One turn sends every row of this set to another row. A few are shown first. Where does it send the rows asked after them?
gon: -0.78, -1.95, +1.50, +0.55, -0.44, -1.08, +0.58, -0.20, -0.71, -0.76, +1.58, +2.17, -0.58, +1.31, +1.28, -1.33, -1.47, -0.14, +0.74, +0.87
zunit: +0.39, -1.63, +1.52, -0.67, -1.08, -0.34, +0.96, +0.84, -0.47, +0.80, +0.83, +0.64, -1.34, +1.07, +0.65, -1.76, -0.66, -0.27, -0.51, +1.41
fuzo: +0.94, -2.54, +1.01, +2.20, -1.78, +0.83, -0.09, +0.28, -1.95, -1.73, +1.62, +0.91, +0.40, +2.19, +0.24, -2.23, -1.47, +1.18, +1.93, +2.94
pil: +1.85, +0.79, -0.25, -0.24, +1.31, +1.72, -0.79, +0.09, -0.40, -1.03, +0.17, +0.04, +1.04, +2.09, +1.62, -0.94, +2.95, +1.19, +1.07, +2.43
lilad: -1.35, +0.00, +0.86, +2.10, -1.08, -0.11, +1.09, -1.10, -1.45, -1.51, +1.14, +0.38, +0.31, +3.05, +0.75, -2.56, +2.28, +3.07, +0.33, +2.47
vadek: -1.73, -0.97, +1.24, +0.70, +0.01, +0.00, +1.16, +0.30, -1.91, +0.25, +0.81, -1.24, +1.75, +1.71, +0.98, -2.45, +1.26, +0.54, -0.52, +1.16
bab: +2.30, -0.83, -0.34, +1.44, -0.74, +0.55, +0.13, +0.65, +0.18, +1.30, +2.87, +0.31, +0.65, +2.75, +0.14, -2.23, +1.62, +0.60, +1.06, +2.26
zunes: -0.53, -1.70, +2.42, +2.74, -1.18, +1.50, +0.52, -0.34, -2.39, +0.37, +0.70, +0.17, -1.35, +0.58, +1.36, -2.99, +0.01, +0.18, +1.29, +1.79
Fozif: -1.70, +1.16, -0.04, +0.85, -1.68, +0.16, -0.06, -0.07, -2.97, -1.82, +0.77, +0.72, -1.20, +2.58, -0.19, -0.15, -1.23, +0.82, +0.50, +0.65
zesuv: +2.36, -0.91, -1.38, +1.74, -0.90, +0.72, -1.08, -0.06, -1.33, +0.52, +3.39, +1.48, -0.33, +2.52, +0.69, -1.34, +1.04, +2.45, +0.75, +1.55
Kare: +1.67, -0.94, -0.04, +0.09, -0.66, +1.33, -0.51, -2.29, -1.06, -1.76, -2.04, +1.12, +0.55, +2.58, +1.57, -1.21, -0.06, +0.22, +0.87, +1.49
Mab: -1.44, -0.04, -0.36, +1.69, -1.12, +1.53, -0.44, -2.47, -2.88, -2.84, +1.96, +0.57, -0.92, +0.96, +1.14, -1.81, +0.54, +0.39, +1.11, +1.97
zov: +1.46, -1.67, +0.11, +1.26, +0.46, +1.39, -0.37, +0.87, -0.54, -1.22, -0.44, +1.48, +0.94, +0.11, +1.03, -0.78, +2.26, +2.31, +2.21, -0.51
zasak: +0.64, +0.21, -1.96, +3.74, -2.04, +1.03, +0.00, -0.45, -0.78, -1.82, -0.17, +0.34, +0.55, +1.01, +0.10, -1.98, +2.16, +1.91, +0.63, +0.36
Raf: -0.34, +1.32, +0.74, +0.93, -0.97, -0.20, +0.60, -2.27, -2.50, -1.04, -1.27, -0.15, -1.05, +0.50, +0.65, -1.92, +0.88, -0.16, +1.30, +0.67
sados: +1.11, -0.20, -1.50, +1.00, -1.20, +2.59, -0.76, -2.48, -0.57, -1.82, +0.49, +1.57, -0.96, +0.57, +0.73, -0.63, +0.37, -0.26, +0.88, -0.09
kegum: -0.27, -0.42, +0.13, +2.17, -1.10, +2.46, -0.45, -0.01, -0.63, -2.95, -0.43, +1.32, -0.70, +1.81, +2.41, +0.11, -0.53, +0.24, -1.02, +1.46
Vod: -1.38, +1.56, +0.78, +0.47, -0.75, -0.08, +0.35, +1.07, -1.62, -1.59, +0.20, -1.10, -1.86, +2.14, -0.53, -1.27, -0.60, +0.84, +0.55, +2.24
ripug: +1.86, -0.32, -0.23, +0.41, +0.65, +0.94, -0.98, -0.98, -0.65, -2.78, +1.24, +0.74, +0.94, +3.02, +2.76, -0.53, +2.18, +1.84, +0.70, +0.88
golep: +0.68, +1.06, -0.76, +2.73, +0.55, +1.25, -0.03, +2.04, +0.10, -1.04, +0.44, +1.35, -0.37, -0.13, +2.34, -1.50, +2.39, +0.74, +0.96, +1.39
dore: +1.38, -0.27, -0.27, +1.68, +0.11, +1.68, +0.45, +1.73, +1.37, -0.84, +0.11, -0.24, +1.42, +0.50, +0.28, -0.23, +1.09, +1.51, -0.57, +1.63
Par: +0.05, -1.12, +0.45, +1.96, +1.11, +0.73, +0.10, +2.37, -1.04, +1.70, +1.23, -0.84, +0.82, +1.16, -0.14, -0.74, +0.67, +1.25, +1.45, +1.14
Rato: -0.33, -0.82, -0.50, +1.41, -1.24, +1.54, -1.27, -1.06, -4.03, -1.30, -0.95, +0.25, +0.13, +1.74, +0.32, -2.55, -0.82, +0.65, +1.98, +1.54
lar: +0.40, -0.41, +0.03, +2.52, -1.62, +1.77, +0.20, +1.22, -0.42, -2.22, -0.59, -1.28, -0.94, +1.82, +1.84, -0.83, +0.07, -1.09, -0.80, +1.25
zota: +0.58, -0.35, +0.34, +0.97, -0.05, +0.02, +0.85, +2.04, -0.60, +1.46, +1.51, +1.65, -0.29, +1.03, +1.38, -2.06, +1.56, -0.05, +1.55, -0.82
nisut: +0.69, -0.50, -1.00, +2.43, +0.66, +0.35, -1.13, +0.16, -1.35, +0.53, +0.24, +1.88, -1.78, +0.77, +1.56, +0.85, -0.62, +0.17, +1.35, +1.60
Vepul: -0.50, -0.04, +0.31, +0.73, -0.22, +0.45, -0.37, +1.19, -1.95, -1.68, +2.48, -0.51, +1.44, +1.07, -0.22, -3.84, +1.43, +1.27, +2.01, +2.19
Doma: +1.34, -0.49, -0.39, +0.97, +0.60, +0.01, -0.63, +1.50, -2.12, -0.14, -0.27, -0.10, -1.48, -0.46, +1.79, +0.42, +0.66, -0.31, +0.88, +2.03
noz: +0.46, +0.31, -0.95, +0.47, -1.47, +2.83, -0.68, +0.13, -1.76, -0.66, +0.13, -0.85, +1.41, +2.56, +0.36, -3.09, +1.94, -0.06, +0.31, -0.30
mebav: +1.25, -0.88, +0.75, +0.15, +0.90, +1.77, -0.50, -1.00, -0.18, -1.42, +1.90, +1.85, -1.29, +1.56, +0.59, +0.70, +0.11, +1.01, +2.85, +1.05
Diz: +2.52, +0.60, +1.28, +0.79, -2.03, +1.01, +1.32, -0.82, +0.16, -2.25, -0.49, +0.67, -0.63, +1.40, +0.51, +0.44, +0.71, +0.41, +0.46, +0.58
gib: -0.37, -1.58, +1.11, +1.70, -1.08, +1.50, +0.25, -1.37, -1.85, -0.47, +3.67, +0.87, -1.40, +3.28, +0.59, -0.95, -0.26, +0.39, +1.87, +1.42
Tamov: +1.88, -0.36, +1.89, +2.43, -0.93, +1.79, +0.34, +1.40, -1.63, -0.54, +1.30, +0.49, -1.71, +0.94, +0.19, +0.58, +0.19, +1.77, +2.16, +2.45
raler: -0.06, +0.42, -1.40, +1.18, -0.47, +1.51, -1.57, -1.21, -1.75, -1.01, +0.52, -0.18, +0.23, +3.53, +0.60, -2.79, +0.92, +1.06, +1.39, -1.39
met: -1.40, +1.40, +1.63, -0.43, -0.48, -0.01, +1.44, +1.53, -1.90, -0.83, +1.65, +0.93, -0.16, +2.46, +1.25, -2.08, +1.91, +1.40, +0.68, +0.58
Deni: -0.30, +1.71, -1.24, +0.80, -0.88, +0.41, +0.70, -0.16, -1.33, -0.55, -0.34, -1.18, +1.30, +1.37, -0.14, -0.76, +1.73, +1.22, -1.35, +1.42
zagim: -0.41, +2.20, -0.51, +2.28, -1.99, +1.89, +0.95, +1.21, -0.85, -0.96, +0.82, +0.54, -0.58, +2.72, +1.49, -1.81, +2.14, +1.00, -1.00, +1.05
fuvok: -0.68, -1.19, +0.26, +1.10, +0.15, +0.95, -1.36, -0.10, -1.10, -1.85, +2.48, +1.15, +0.41, +1.24, +0.70, -4.29, +0.30, +2.56, +1.48, +1.32
ges: +2.82, -0.56, -0.22, +1.09, -0.64, -0.06, -0.26, -0.78, -0.97, -0.82, +0.43, +1.26, -0.26, +3.05, +0.00, +0.43, -0.58, +1.43, +2.31, +3.01
lav: +0.38, -1.62, +1.34, +0.59, -0.24, +0.58, +0.67, +0.04, -1.72, +1.72, +1.03, +1.16, -0.08, +3.40, +0.44, -1.11, +1.94, +2.67, +1.63, +0.14

Vod turns into fuvok
met turns into fuzo
pil turns into kegum
Now these:
mebav turns into dore
Tamov turns into zov

